Each named move below is a turn or a mirror, shown by a few rows before and after it. Which moves, in which order, take the first row of each later pair to the second? The first pair is answered.
nusip (before => after):
[ 18 -15  18   2  -2 -10 -13   3  12 -12   5  -4  15  12   9  13  13  10
   2  13   3  -9  14   8 -20  14  -4   8  17   0   3   4 -23  -4  12  -6
  12   9 -10  13   2  10   7  -4   2   8   2 -11  13  -4 -11   5  16  10
  -1   3  -2 -23   4  13  -3  -7   3   5  -9   8  -4   2 -11   8 -19  -6] => [  8 -14  18   6  -2  -2  -6   4  18  -3   0   2  24   7  15   4  12   1
   9   8  -6  -8  14  15 -22   7  -6   3  20   3   7   1 -23   7   3   4
   7   7  -6   6  -8   7   4  -4  -2   3  -5 -11   5  -3  -9  10  16   0
   7  -1  -9 -28   6  18   1 -10  -7   8  -1   0  -1   7   0  -3 -17  -6]
[ -2   0  14  16  -4  39   6 -10   3  36   6  23   5  -3  25  13   1 -15
  20   0   1  -1  -4  22   7   8  33  -5 -10  19 -15  -8  -8   3 -13  15
   2 -10  33 -30 -18 -18   6 -14   0   2 -12   0   1  -7   9  15   5 -17
  14  -3 -31   3   4   5  -8 -21  -7   5  24  -3  26 -14 -24 -16  25 -23] => [ 29   2  11   7  -2  13 -16 -12 -16  16  21  13 -27  13   7  26  -6  10
  -4   8  24  -2 -11  -1   8  29  32   6 -17   5 -22  13  -9 -24   4 -15
  15  -1  21 -16   6  -4   4 -10   5  11   5   4  12 -16   8   1  10   8
  -8  12 -17  17  -6  -9 -19 -20  12  -4   1  22  20 -17 -50   3  16 -21]
[  8  29 -11  12 -21  -2   8 -26 -20  17   8   6   0  -3 -26   2   9  -3
 -17   8  15  18  -5 -13  16   6  11 -13 -42 -13 -13   1  -2  11  11   6
   7 -33 -16 -20  -3   4  -1  13  -8  -4  11   0   4  -9  -8 -23   0   3
 -27  -2  -1  17  -5 -15   2 -11   2  -2  -5  12  17  -4  16 -16   2  -8] => [ -5  32 -11  15 -23   3  14 -26 -11  24   4  10  13  -6 -17   3  12  -9
  -9   7   8  22  -3  -4  15  -1  11 -18 -42  -5 -11  -8  -2  19   5  19
   4 -33 -13 -26 -12   0  -1  13 -10 -10   6   1   1  -4  -7 -16  -3  -4
 -16  -7  -9  10   0 -10   3 -11  -4   3   2   2  18  -4  25 -24   9 -12]
nub (before => after):
[ -5  13 -10  -2   7 -10  -8 -12 -15  16  -3  -5   8   8 -14  13  -2 -20
  15   6  21   9 -24 -17  23  -1  15 -12 -22   4  -6  13   3  -4 -12  -1
 -19  -4   6   0  -3  15   4   9   2 -19   7 -12  -5  -1 -12 -18   3 -13
 -17  -8   7  19 -16  -1  19  -4  -7 -11  23   7   3  -4  19 -18  23 -23] => [ -3  20 -12  -3  11 -13 -10 -16 -14  14  -2  -1   5   6 -17   9  -2 -15
  10   6  18   7 -24 -15  24   0  15  -9 -27   3  -5  12   2  -3  -9  -1
 -17  -3   3   2  -2  16   6   7   3 -18   4 -13  -3  -1 -10 -20   2 -13
 -15  -5   6  22 -14  -5  20  -1  -9 -13  17   4   5  -6  20 -16  28 -21]
[ -5   7 -24  19   1 -30 -11   6 -20   3  10  -6 -30  11 -21 -29   9  -5
  -4 -28  21   1 -32 -10 -10   9  -9   5   1   3 -17  23  13   1  -8 -10
 -12  -9  -5  -5   1  20   2   4  14  -2   2 -23 -11  29 -21 -13 -37   1
   4 -11   1  -9  -8   1  23  20  14 -13  28   7  13 -13  18  -8  13  37] => [  3   7 -19  15  -3 -34 -12   4 -19   1  15  -6 -33  12 -25 -21  11   1
  -5 -28  28   2 -34 -10 -13  14  -8   7   4  -1 -19  26  10   1  -5 -16
  -7  -6  -6  -5   4  26   2   3  14   2   7 -24  -8  24 -24 -16 -30   4
  -1  -9   4  -8 -12   2  21  14  19 -14  23  14  13 -10   9  -9   6  32]
[  3  -6   9  -7  -6  35  25 -11  12   5  -8  25  16 -22 -21 -10 -16  -3
   8   5   0  17   8  20  -2 -16 -13 -13 -27   1  -6   2   1   0 -29  20
  -4 -24  15 -23 -18   9  31 -24  -3  49  -3  -7 -14  -1  29   7 -24  -2
  -7  -1  23  17 -27  18  -7  -9   2  -3 -24   8  14 -27  19  -7  42  22] => [ 35 -18  28  -5  -9  10  14 -13   8  -4   4  16   9   0 -21  21  -7   7
  15  18  24  16   3  17 -13   4  -8 -12  -1  -2  -4  16 -16  -5 -16   7
   7 -19  11 -26   0  29  46 -22  -4  54  11 -12  -1 -11  17  -1  -2   9
 -15   7  22  11 -42  25 -14 -28  11 -12 -25  27   4 -19 -10  -2  19   6]
[ -6 -26 -40   7   6 -24   4  10 -37   3 -14 -24   0  20  -5 -22   4   4
   1   1  35  -8 -51 -30   6  13  27   1  15 -10 -16  15  22   8  -2 -24
 -41 -12  -3   5  -2   9 -13  18  -6 -33   1   2  -9  -1 -22 -39 -26   9
 -15 -18   9  13  23 -10   7  26 -16   5  34  -2 -11  12  17 -18   1   3] => [ -7 -14 -50  -2   5 -18  -4   7 -48   0  -9 -18 -16  14 -11 -28  -8  13
 -12  -2  26  -8 -44 -35  13  13  27   3  -1 -11 -22  12  27  -1   0 -29
 -35  -8  -4   6  -3   2 -12  18  -3 -22   3   6 -10  -2 -12 -39 -30  14
 -20 -12  15  29  22 -22   9  28 -12   3  23  -3  -8   0  11 -12  11  11]
mib (before => after):
[ -3   9   7 -14   3   2  14  24  18   4  10  17   7  -4  21   0   7  -1
  -5 -22 -46   5  18   3 -24  -8 -21  18  12  -2  -8  10  11   7   3  21
 -18 -13   9   6  -6 -14 -12   1   4  -9 -18  11  -3   7  22   3   4  15
 -26 -16  29  15  32   6  -2   7  18 -16 -19  12 -27  10  16  40  -3   7] => [  2  14 -13 -19   2 -15   4  15   5   1  14  11  -5   3   2   2   3   4
 -18 -16 -26   7   0 -21 -21   2 -19  20  -6  -5 -18  23  20  -7   6   1
 -19 -13   2  12   0   0 -16   2   7 -14 -12   7  -3  12  18 -21   3  21
 -40 -16  33  26  26  -3   1   9  27 -18 -13  19 -21   5  13  40   4   4]
[ -5  31  27   0 -44  31  30  14 -53   6   9   2 -17  -9 -34  18  24  19
  35 -17 -15  15   1  -6 -22   1  -2 -27   0 -14   5  17   8 -16  11 -34
  29  27 -34  -2  16  -3   4 -31  12  26  12   7  36   3  47  32  13   5
  -1  -9  18  28 -32 -16  11 -11   5 -43   6 -30  17 -30 -43 -16  19 -52] => [-14  17  40   7 -43  45  43  32 -36   3  -5   2   3 -18 -16   6  24  12
  43 -27 -42   9  18  13 -33 -15 -10 -22  20 -14  15   4   3   3   4  -7
  20  26 -33   1   8 -21  -1 -26   5  21  -3  18  35   3  51  56  11   0
  21 -12  15   9 -14  -6  10   5  -5 -32  -1 -38  11 -24 -33 -14   7 -42]
[-20  -4  -1  15  17 -49  -1 -16   2  -5   4 -36 -22 -11   2   5 -17 -14
 -24 -10   7 -17  10   0  11 -35 -11  10 -13 -31  16  27  24   0  35 -33
 -28 -28 -12   4 -26  17 -12  37  13  15  20   4   2   3  16 -15  -4   7
 -46   1  27  18 -11 -28  18  -1  24  32 -46  18   4  19 -13  23  26   8] => [-15   5   8  17  10 -36  -2 -33  -1   8   9 -33 -24 -10   4  23 -14 -16
  -9   1  12 -12  21  20  14 -30   0  -2 -14 -26  16  20  12   4  41 -30
 -15 -29  -6 -14 -24  20   4  28  14  26  30  -1   5  -8  18  -9   9   1
 -46   9  19  22 -24 -23  12 -26  22  31 -41  19  10  24 -29  15  32  -9]
Now pairs of rows:
Each pair is two moves apart.
[ -6  -5  -3 -26  -7   9 -14  -3  26 -11 -11   5  14 -19   1 -21 -14   4
  -8 -15 -11  -8  14   1   3  15 -18  24   4  14   3  -5  15  -4 -11 -11
  -4  -4  23   2  11  -9 -29  21   1 -17  -3  14 -16   3  -1  12  -5  -4
   8 -12   0   9  17 -15  21  10   0   2 -22  -8  11  -3  -2   7   6  12] => [  3   7  -7 -27  -7   7 -29 -29  16   4   3  10   2 -10  -9  -2 -14   6
  -5  -6   9  -1  12   0  10  24 -10  15 -10  17  -6   3  11 -12  -6 -23
   8   4  26 -10  15   0 -14  13   0  -7  11   6  -7  -3   0   2   8  -2
  -7  -5  -7  21  -3 -21  18 -12   4  -4 -14  -1  20  -5 -22   4  14  -6]	mib, mib
[ 16  -2   2  -4  18 -12  -6  12  -7 -18   4  -6 -12   4   1 -11   3  26
 -23  -8  -4   1  19  -6  -3   7 -18  24  11 -15   1   4   8 -13  10  -6
   0  -1 -11  15  17 -15 -11   0  -8   6   4  17  11 -19   1   6 -10  14
  -1   6  22  12   5  -4  -8  20  14   2 -35  13 -12  -2 -17  27 -15  22] => [ 16 -12   2   1  17 -38  -2  11  -6 -18   3 -12   4  16   2  -5  13  15
 -15  -1  24   2 -10 -24  -8  14 -13  20  18 -11   4  13   8  -7   5 -12
  -9  -4 -14  20  14   5 -12   4  -1 -15   3   5   9 -10 -19 -20  -9  12
  -9  -7  14   3  -1   1   1  14  16  -1  -8  22 -10   5  -4  14 -27  11]	nub, mib
[ 23 -60  32 -12   3 -33 -42  16  -8   2 -11 -29  -5  16 -17  10   9  32
   4  -6  29  -3 -32 -43  -8  -9  16  15 -19   7  17  12  26  13  -7  13
 -12  -1 -13   4  24  -2   6  -5   2 -15 -26  11 -17   9 -10 -12  -6  -5
  -3 -26 -11 -13 -32  -1  -1 -12 -30   4   7  14  25  -1  -9 -14 -25 -14] => [ -1 -32   9 -24  -1   0 -41  10 -14  15 -11 -12 -15  -8 -28 -17 -14  34
 -13 -22   0   3 -17 -35   8 -22  12  11 -57   8   9  -4  41   5 -14  16
 -10  -2  -7   0  13 -24   0 -13  -2  -4 -32  22 -24  20  15   2 -20  -9
  -3 -24  -8  11 -24 -19  -1   0 -35   3  -7 -10  39 -14   2 -13  11  -1]	nusip, nub
[ -5   0   1  -2  -3   1  10  13   3   2 -15  -7   1   3  -7 -18  -1 -12
 -19 -18 -12  -1   4  -1 -20 -10  -3   0  -5  -7   6  -3   4   2  -2   8
 -10  -8  -3  -3   0  -4   1  11   1  -2  -6   3   2  -2   3  -3 -14   1
   1   3 -10 -16  14  -2   5  19  -3   8  -9   4  -1   1  12  15 -10  11] => [  8   9  -3  -3  -4  -9  -2  -3  -6   0  -5  -6 -14  12 -19  -7  -5  -3
 -26  -9   5   2  -1  -9 -16   6   4  -1 -16  -8   1   7   1 -11   3 -11
  -2  -3  -5  -4   8   7   6   6   5   6   8   0   8  -5   4 -14  -9   7
 -15   9  -7  -2   1 -11   1  11   5   1  -8  14   2  -2  -5  17  -7   4]	nusip, mib
[ 22 -14  20   1 -10 -17  -4   6   8 -20   5  -2  -7   6  16  17   7  10
  -8   6   7  -3  -3  -2   3  20   1  -6  11 -11  11  13  -8   7  17   8
  18   3  17   8   5  17  14   2  -9   9  14   8  17  -8 -14   5  29  -6
  12  19  14 -28   3  11 -10  -9  17 -12 -11  25 -12  13 -17  12 -30 -18] => [-17  -9 -20  -2  -6 -17   4  14   4 -16 -11   5   0  -9   5 -28  -5  -8
 -23 -13   0  -5 -31 -33  12   5  -2  -2 -23 -13   3   6  26   3   0   6
  -6  -6  15  25 -13   6  -9   5  -3 -11  -8  10  -4  20  -9 -15  -7 -13
   7  -2   9 -17  22   1   9  21   4  -3   7   3  -1  -4  30  -1  -2   7]	nub, mib
[ 27  19  25  -1  -2  -6 -19   9  -8 -21  -4 -22 -11   0 -12   5  -6  13
  -6  -2   4  -6   8   4   9   3  10  13  -6 -19 -12  19  -5 -10  12  -9
   8   5  -2   3  33  13  13   1   3  32   3  -5  21 -17  -5  -3  14  14
 -22   7   6   5 -14 -18   3 -17  13   2 -22  13  -4   8 -32  17  -9 -11] => [ 16   6  36   6  -5   4  -4  31  11 -28 -12 -21   1  -7   8  -6  -3  10
  -1 -10 -24 -11  22  19   0 -10   2  20  13 -18   0   9  -7   5   3  13
  -2   1  -2   7  26  -5   8   1  -2  26 -11   4  17 -14   1  16   7  10
  -3   5   6 -12   5  -8   2   1   6   8 -28   7 -13  13 -18  22 -20   4]	mib, mib
[ 19 -15  31  12  18  24 -10  -6  27 -13  -1 -24  14   9  -9   7  19  -3
  -2 -34  -7 -12   5  27  13   8   9   2   6   9 -24 -10 -13   0  -7  27
 -25  38   1  -6  13 -25  -6   2 -20  16 -10  17  -1  -5 -16  34  33  -5
  22  31  29 -24  11  19   1  -4  -2  12 -36  10  -1   6  -2  12  -1   5] => [ 22 -14   2   1  24  -8 -25  -9   9 -24   3 -31   0  16 -35  -2  11   1
 -26 -36  21  -8 -27 -22  18  22  12   8 -20   1 -36   8   5 -21  -4  -6
 -33  37  -8  13  18  -9 -20   6 -11   5  -5  13  -4   4 -25  -4  17  13
  -4  24  40  -7   9   5  10   8   9   7 -31  21   1  -7   2  15   5  12]	mib, mib
